In the data rows, 128 means zero.
Here is a table of points, one per row:
[ 99 180  76 158 141 164 127 176 120  35 146 189 116  91 114  78 131 157 144  87 247 126 133  91 124 109 131  60 171 148 117  94 174 144  93 133 143 114 134 125 164  62]
[113  72 135  94 118 148 118 179 149 126 103  89  95  96 131  73 157 108 132 110 120 107 149 161 107 146  88 122 132  81 157 117 135 133 111 217 158 182 167 134 173 139]
[114 128  48 112 191 109 117 135 145 166  97  51 119 125 152 156 120 148  98 255 133 176 132 104 128  91  78 142 159 177  65  86 171 107  79 112 149  87 131 103 180 128]
[ 99 116 137 141 133 130 120 129 116 118 138 113 176 109 108 150 122 182 146 133  71  93 115 103 109 129 164 103 154 159 100 169 101 118 115 161 121 158 118 136 152 123]
[148 124 126 135 154 150 155  93 173 144 150 122  41 112 189 159 105 121 160  71 121 162 122 159 101  94 103 122 130 131 126 124 112 139 128 106  66 147 125  72 144 124]
[149 120  45 146 128  76 138 177 155 147 155  61 151 116 127 120 133 154 149 111  95  91  88  81 125 115 134 118  71 159 182 164 181 125 167  77 114 189 197 130 114 122]
[133 121 149 164 111 168 156 124 189 116 140 117  85 108 175 166  99 148 182 101 135 148 113 151 121  97 135 147 136 144 116  93 101 164  94 103  91 175 135  44 139 170]
[150 136 104 159 102 159 144 156 102 126 144  84 129 139 124  89 140  50 158 152 147 189 117  58  58  81 115 125 160  80 122 141  73 123 175 111  49 130 110 181 146 140]
[ 82  88 132 111  97 127  97  93 108 121 145 134 115 125 138 107  92  84 158 160 104 130 127 154 161  87 163 155 117 132 152 135 134 130  94 115 133 125 149 147 102  51]
[130 136 150 117 117 145 135  89 137 142 104  94 194 179 156 136 169  95 116  79 126 106 114 159 109 125 143 100 149 165 143  90 169 106 142 131 121 133 109 133 171 121]
[128 102 149 109 127 135 144 236 114 160 136 226 182  95 195 229 161 149 173 145 170 238 112 225 169 143 126 131  89 137 100 168 174 115 187 119 139 149 122 205 173 125]
[120 162 113 147 189 109 100 133 160 171 120 157 119 159 150  98 170 151 113 171 166 110 164 155 154 131 149 136 123 140 119  75  57 159 165 154  97 122 178 169  73 155]
[138 135 162 109  79 100 120  95 160 132 164 127 144 165 142 153 116 164  95 133 171 147  64  78 143 124 117 115 175 114 138 134 197 183 131 178 122 140 103 124  63 132]
[197 107 175 179 129 122 152 137 134 124  81 118  74 131 113 118 164 144 115 135 112 101  98 133 145  89 116 132 151 142 166 152 126 150 102 105 165 126 125 184 158  96]
[ 98 173  99 126 118 120  81  95 133 125  97  94 101 138 150 130 112 139 136  84 112 125 150 136 139 132 122 111 119  90  97 150 128 131 149  99 157 116  98 159 113 129]
[123 153 132 181  97 148 107 168 130 126  99 114 155 172 121 120 136 111  83 131 151 195 206 103 175 175 152 163  87 172 169 211 116 162  60 119 122 160 113  94 131 146]
[105 136 138 128 116 122  91  93 154  95 132  85 158 105 134 137 101 144 145  83 108 142 129  98 166 150  79 145 106  91  90 127 109  96 163 124 155  99 111 136 132 134]
[144 156 137  85 131 139 164 111 119 133 164 180 147 155 126  74  88 116 122 156  67 130 120 166 161  69 151 157 101 133 147 116 112 185 129 140 139 106  98 136 167 111]
[120 129 108 150  99  76 180 177 122 131 105 153 149 157  93 185 178 142 199 109  74 192 166 198 120 128 104  94 185 132 134 124 168 115 116 148  98  94 154 102  51 139]
[120 101 104 115  45 155 168 104  74 134 116 129  57 153 146 154 102 123 135 129 131 115 137  81 198 161 147  92 132 223 119  75  95 124 193 126 151 103 152 157 135 192]
[113 160 124 171 103 117 181 155 168 132 175 181 112 140 155  96 110 135  65 103 101 160 133 136  71 126 148 135 147  96 153  91  84  35  66  91 195 160 127 160 108 157]
[134 176 161 158 146 112  91 163 195 156 137 156 126 107 141  83 157 112  90 160 109 110 119 145 169 165 114 112 119 150 105  82  96 146 139 126  85 123 145 151 104  96]
[139  85  54 153  94 161 149 121 103 147 136 140 115 123  55 143  68  90  82 157 162  77 104 206  93 180  82 138 138  95 115 154 129 155 155  88  96 134  88 133 119 106]
[178 111 127 100 156 177 156 100 179 101 155 113 156 146 166  98 103  58 180 136 118 170 149  89 113 170 148 143 206 115  96 160 125 148 147 113 100 151 172 175 136 143]
[106 112 112  91 124 106  98 115 117 124 151 168 137 111 114  82 112  86 159 155  86 128 104 141 147 104 155  94 111 108 138 140 121 132 114 141 150  99 117  90 148 151]
[138 105 106 156 134 107 132  90 110 117 122  84 193  76  99 126  81 197 146 139 110 142 156 149 105 115 138  98 113 144 153 110  65 136 124 198 111 162  75 181 116 129]
[168 116 143  84 131 134 151  96  76 110 136 109 134 142 131  76 168 177 147 136 142 150 115 103 116 154 128 113  34  86 131  85 147 107 118  82  96 121 113 100 116 112]
[122 196 204 116 137 115 112  78  80  63  77 159  89 121 148 134  74 142  80 212 107 152 153 142  70 127  65  72 129 164 152 152 148 100 176 136  90 157 199 114 147 144]
[186 162  74  76 112 103 125 177  79  64 128  92 103  96 143 114 128 175  61 111  99 118  91 174 176 170 176 189 205 104 100 146  91  84 147 119  98 134 116 111 123 123]
[119  84 149 146 142 143 100 149 110 151 159 164 107 171 136 120 139 146 127 118  93 104 152  79 125  90 145 149 119 129  76 141 154  84 154 160 106 107 129 118 146  88]
[ 74  95 118 153 168 102 143  94 191  66 102 149 137 167 157 101 168 125 126 191 154 136  71 144 112 169  99 175 127 170 160 106  84 106 189 143 147 106 127  85  84  92]
[181 112 149 191 125 139 117 126 120 130 114 124 105 167 112  95 134 149 159 126 138 127  84 149 139 180 118 130 150 113 112 149 131 144  96 195 172 125 151 121 175 157]
[113 141 126  75 161 159 131 103  69 117 186 112 103 142 157 116 155 124 193 168 138 116 154 140 152 162 141 142 136 143 174 131 151 118  81 116 151 182 125 142  76 134]
[117 179 147 122 152 216 155 112 178 127 156  99 131 109  75 164 133 145 132 123 132 113 128 155 144 148 150 140  95 153 170 175 136 113  92 149  73   5 158 155 119 121]
[110 134 151 126  75 184 121 111 143 132  93  81 184 121 126 149 167 108 111 109 139 102 141 158  94 109 133 159 151 141 139  78 147  90 134 146 142 155 107 139 156 111]
[110 141 147 160 115  61 113  83 112 107 151  91 137  94 160 119 189  59  89  97 126 101 147 181 113 134 170 127 134 172 104 139 179 164 137 111 101 103 120 138 164 164]
[124  88  82 130 130 175 103  87  70 167 155 187 165 160 127 161 160 168  75 117 122  77 139 127 157 144  66 125 161  75 155 113 110 125 105  98  66 147 165 106 164 122]
[141 129 121 122 118 145 134 107 125 157 168 145  74 124 123 102 196 145 139 160 112 130 181 128  91 143 164 123  84 126  99 146 158 117 166 159 141 143  64  78 119  93]
[114  90 117 104 103 194  74 123 108 169  65 149 118  80  93  83 123 123  92  84 136 182  99 109 134  92 151 137 117 182 120 165 100  99 168 127 135 125 156  78  62 135]
[ 88 124 160 121 160 135 146 161 123 110 138 135 136 150 114 168 115 153 143 132  91  54 133  85 108 120 136 170 131 159  99 173 110 115 141 129 139 157 100 156 147 128]
[ 82 117  86 132 145 146 108 137 119 112  77 127 112 149 200  72 105 182 119  68 101 132 116 150  68 130 113 108 132 104 105 140 150 176 104 100 161  72 102 191  80 145]
[187  94 144 113 105 126 132 159 164 113 103 104  67 121  98  88 152 130 143 110 126  95 145 139 134 119  81 137 117 122 141 110 141 116 131 148 171 107 152 171 173 121]
[ 62 188 168 117 136 164 130 162 133 175 124  96 127 114  79 119 148  91 104 151 122 114  37 140 138 164 101  72  83 120  83 110 102 119  87 112 110 132 152 146 107 134]
[111 143 132  82  80 117 105 125 150  96 172 146  99 111 142 164 149 147  72 125 162 136 106  67 130  77  85 142 132 103 130 125 169 187 107 171 122 147 103 157  82 143]
[112 152 189 101 133  84 148 196 103 155 203  73 171 164  95  84  69 148 114 115 185 119 157 166 129  84 101 144 148 124 137 135 111 175 192 120 165 111 156  77 139 128]
[158  96 131  95 170 124 170 156 127 148 109 169 155 102 101  82  93  72  72  74 109 138 174  77 144 172  83 114 127 208 108 122 138 121 100 128 103 132  68 107  83 140]
[122 128 147 142  94 149 159 102 103 132 108 150 165 102 149  89 136 161 156 168 125 108 147 102 140 155 123 183  96  94 112 113 157 168 117  86 130 122 131  89 136 146]
[105 175  98 138 129 108  84 110 148 115 135 104 129 136 134 164 111 118 157 103 109 125 153 102 170 153  72 106 123 113 173 137 102 120 167 116 148 116  66 132 161 117]
[162  95 173 129 182  97 104  69 110 160 154 127 111  89  74 158 206 142 130 113 153 172 102 106 124 125 126 122 186 137 152 157  66 163 113  76 204 109 126 135 154 142]
[201 125 129 149 162 178  88 195  88  92 147 111 157 112 176 238 108  70  84 147  85 111 122 101  75 150 171 104  99  95 148  72 125 175 150 150 199  89 151  79  79 103]
[124 131 123 119 139 112 130 151 136  38  85 163 122 156  17 188 161 102 169 100  72 166 138 164 144  72 102 149 112 115  71  71 137 149 109  94 113 163 136 107  97 149]
Along one direction, these points spread out more than along any other. Take the direction at right angles to it along which they spread out most. Go by this last direction. How many in every 100 of the points above lie lower along it than each point below? Answers are rounded to whole numbers. More than half of the points above lie lower than the first one.
[132 135 155 135 118 119 128 132 132 158  80 187 161  57 132 112 120 142 163 161 128  66 154  80 135 129 140 151 158  80 168 120 166 123 148  79 114 106 134 110 113 167] 31
[ 90 120 144 156 162 122 123 175 111 169 140 146  95 136 123 144 123 130 167 135 131  78 129  81 109 141 146 156 129 126 124 135 141 104 170 153 122 145  90 116 132 139] 47
[ 82  45 143  81 113  75 127 150 173 108  99 111 115 142  97 159  90 163  91 145 126 136 155 109 115 165 208  69 129  72 137 130  95 133 131  79  97 113 123 127 172 105] 55
[128 151  83 183 153 108 141  55 167 162 181 153 135 127  60 132  72 148 103 109 103 170 127 124 119 145 179 153 115 109 134  98 193 109 153 132 167 174 175 164 158 147] 55
[147 137 118 141 145 137 208  89 149 114 132 107 162 128 154 147 135 121  92 144 195  81 162 137 183  53 123  58 121  78  84 205 117 108 149 139 190 143 143  89  79 116] 43
[114 143 107 122 116  96 122 154 116 160 127 164 140 132 141 105 105 102 160 134  84 112  77 123 157  92 139  96 120 122 174 143 101 118 116 130 129 105  91  69 161 133] 39
[134 168 134 125 154  72 197 106  77 182  43 118 105 118 128 163 109 101 137  90 142 157 119  80 142 150 133 168 138  88 129 116 102 161 103 188 150 131 161 134 137  29] 55
[ 84  90 130 135 137  76 139 104  93  94 131 111 145 104 143 151 142  67  85  77 178 125 115 130 124 114 139 165  73 132 137 133 128  87  87 154  84  89 145 134 142 175] 41
[156 147 128  97 166 167 102 141 151 148  63 117 130 186 109 143 122 114 117 114 190 118 128 149 115 113 183 144 127 128 182 137 169 113 122 139 119 135 101 125 148 201] 55
[147  83 178 150 131 110  75 115  86 134 157  89 106 133 142 109  89 114 169 153 155 125 132 156 170 111 135 118 124 123 114  92 159  67  71  98 105 131  88 146  62 101] 39
[210 155 105  73  63  61  73 105 153 152 127 185 158 140 126 161 111 123 175 122 180  82 128 119  31 145 107 137  94 166  82 152  71 111  69 138 150 114 161 125 135 111] 51
